In the data rows, zero lies at 4.5, halfway between 4 and 5.
Some points, each followed by its number:
c(5, 8, 7, 0, 0, 3, 0, 4, 6, 5, 6, 4, 7, 7, 4, 0) 0
c(5, 0, 2, 8, 6, 4, 7, 6, 5, 1, 5, 0, 2, 4, 3, 6) 1
c(4, 5, 3, 4, 6, 4, 5, 5, 3, 4, 5, 3, 5, 4, 5, 5) 2
c(4, 3, 4, 2, 4, 8, 4, 7, 2, 5, 1, 9, 4, 7, 4, 5) 3
c(3, 6, 3, 4, 8, 5, 5, 5, 3, 6, 5, 5, 3, 3, 6, 5) 4
c(3, 7, 6, 7, 5, 8, 1, 4, 7, 7, 4, 5, 7, 5, 3, 6) 5
c(2, 4, 3, 5, 7, 5, 7, 3, 5, 1, 4, 2, 4, 4, 5, 2) 6
c(6, 4, 4, 6, 7, 3, 3, 4, 7, 4, 4, 5, 7, 3, 5, 4) 7
c(4, 7, 6, 8, 5, 7, 2, 5, 6, 5, 4, 3, 8, 7, 5, 7) 8
c(2, 4, 3, 4, 7, 5, 7, 4, 3, 4, 5, 3, 2, 4, 5, 5) 9
c(6, 6, 6, 5, 3, 4, 3, 4, 5, 6, 4, 5, 5, 4, 5, 5) 10
c(4, 1, 1, 6, 6, 4, 5, 4, 5, 3, 3, 3, 5, 3, 4, 5) 11
c(6, 7, 4, 3, 2, 4, 4, 4, 4, 5, 4, 6, 4, 6, 4, 3) 12
c(2, 4, 4, 6, 3, 5, 0, 3, 6, 6, 4, 2, 7, 4, 6, 5) 13
c(6, 5, 6, 5, 5, 4, 4, 4, 6, 4, 5, 3, 7, 4, 5, 5) 14
c(6, 4, 6, 4, 3, 4, 4, 4, 6, 4, 3, 4, 5, 3, 6, 4) 15
c(4, 5, 5, 3, 5, 6, 4, 5, 3, 6, 2, 3, 5, 6, 6, 4) 16
c(5, 7, 3, 5, 7, 2, 4, 5, 4, 3, 6, 4, 4, 5, 5, 3) 17
c(7, 5, 5, 4, 2, 5, 4, 7, 5, 5, 4, 8, 6, 4, 2, 6) 18
c(6, 6, 8, 5, 3, 2, 3, 5, 6, 8, 6, 8, 7, 2, 7, 5) 19
c(1, 4, 5, 4, 4, 4, 7, 7, 5, 5, 7, 5, 1, 6, 5, 4) 20
c(2, 2, 1, 3, 4, 6, 7, 2, 1, 4, 5, 3, 2, 4, 5, 2) 21
c(4, 8, 6, 6, 6, 6, 0, 4, 7, 6, 5, 4, 8, 5, 3, 9) 22
c(8, 4, 3, 5, 7, 4, 7, 5, 4, 7, 6, 5, 5, 4, 5, 8) 23
c(2, 2, 0, 7, 9, 2, 8, 6, 1, 4, 7, 1, 2, 2, 5, 6) 24
c(5, 1, 4, 5, 8, 4, 8, 4, 4, 4, 6, 4, 4, 4, 5, 6) 25
c(3, 4, 4, 5, 5, 5, 7, 6, 5, 4, 6, 5, 4, 4, 3, 4) 26
c(3, 4, 5, 4, 4, 5, 6, 5, 5, 4, 6, 5, 4, 4, 4, 4) 27
c(8, 6, 5, 4, 0, 3, 2, 3, 3, 3, 2, 7, 6, 5, 3, 0) 28
c(1, 3, 5, 4, 3, 6, 5, 5, 8, 4, 2, 2, 0, 7, 4, 2) 29
c(5, 4, 6, 3, 2, 5, 4, 3, 5, 4, 3, 5, 5, 4, 3, 4) 30
c(3, 4, 4, 4, 6, 2, 6, 6, 4, 2, 7, 5, 4, 2, 3, 3) 31
c(5, 5, 4, 4, 3, 3, 4, 4, 4, 4, 4, 5, 5, 6, 4, 3) 32
Which two points above are nearest to each new point by angle? Their numbers follow each, nearest first.
c(2, 5, 4, 1, 5, 9, 3, 6, 3, 4, 0, 7, 2, 7, 4, 5) ~ 3 16
c(5, 6, 5, 5, 3, 3, 4, 4, 6, 4, 7, 3, 5, 4, 5, 4) ~ 14 0
c(5, 5, 6, 6, 5, 5, 3, 6, 5, 5, 5, 5, 4, 5, 2, 4) ~ 5 18
c(4, 4, 3, 2, 5, 7, 4, 7, 4, 4, 1, 7, 4, 7, 4, 5) ~ 3 16
c(3, 2, 3, 5, 4, 3, 4, 6, 4, 4, 6, 5, 5, 3, 6, 5) ~ 24 31
c(4, 6, 4, 5, 5, 5, 2, 5, 5, 5, 5, 4, 6, 5, 5, 6) ~ 22 8
c(5, 5, 4, 3, 6, 4, 5, 3, 5, 2, 5, 3, 5, 4, 5, 3) ~ 6 17
c(5, 7, 5, 1, 5, 5, 5, 3, 8, 8, 5, 5, 4, 7, 9, 3) ~ 0 16
c(6, 5, 4, 5, 4, 4, 5, 4, 4, 5, 5, 4, 5, 5, 4, 5) ~ 23 12
c(3, 2, 6, 3, 7, 2, 8, 7, 8, 9, 9, 9, 2, 7, 9, 7) ~ 20 23
c(6, 7, 5, 4, 1, 4, 3, 4, 4, 4, 4, 6, 4, 6, 4, 3) ~ 12 28
c(3, 4, 3, 4, 6, 5, 4, 6, 4, 5, 3, 5, 4, 4, 6, 4) ~ 4 16
c(4, 4, 5, 4, 4, 2, 8, 5, 3, 4, 8, 3, 4, 3, 6, 6) ~ 24 25
c(3, 4, 3, 5, 5, 4, 5, 3, 4, 3, 4, 3, 5, 4, 4, 3) ~ 6 11
c(5, 6, 5, 5, 5, 4, 5, 4, 4, 4, 5, 5, 4, 5, 3, 3) ~ 17 12
c(3, 5, 5, 5, 5, 6, 4, 4, 6, 5, 5, 5, 5, 5, 5, 5) ~ 5 8
c(5, 4, 4, 5, 5, 4, 4, 4, 5, 5, 4, 4, 5, 4, 5, 5) ~ 7 11
c(6, 4, 3, 5, 5, 3, 4, 4, 5, 3, 4, 4, 4, 5, 4, 3) ~ 17 32
c(6, 5, 4, 5, 4, 3, 4, 3, 3, 4, 6, 3, 6, 5, 4, 4) ~ 32 14
c(6, 5, 4, 4, 6, 5, 6, 4, 4, 5, 4, 5, 5, 5, 5, 5) ~ 23 25
c(3, 4, 4, 5, 4, 6, 5, 4, 3, 5, 4, 4, 4, 3, 4, 4) ~ 21 9
c(3, 6, 5, 4, 4, 4, 5, 4, 6, 4, 5, 4, 3, 5, 5, 3) ~ 29 20
c(3, 3, 5, 1, 4, 9, 3, 7, 5, 6, 0, 9, 2, 7, 5, 5) ~ 3 16
c(4, 5, 4, 5, 4, 5, 3, 4, 5, 5, 5, 4, 6, 5, 5, 4) ~ 13 8
c(6, 5, 5, 3, 3, 6, 5, 3, 5, 2, 4, 4, 4, 5, 4, 4) ~ 30 28
c(5, 4, 4, 5, 5, 4, 4, 4, 5, 4, 4, 4, 6, 4, 5, 4) ~ 7 14
c(5, 5, 7, 5, 7, 0, 7, 7, 5, 2, 7, 6, 5, 3, 4, 4) ~ 31 17
c(2, 0, 9, 3, 3, 8, 7, 5, 9, 8, 5, 6, 5, 1, 9, 3) ~ 27 15
c(4, 6, 5, 5, 5, 5, 3, 6, 5, 4, 4, 6, 5, 5, 4, 4) ~ 5 22
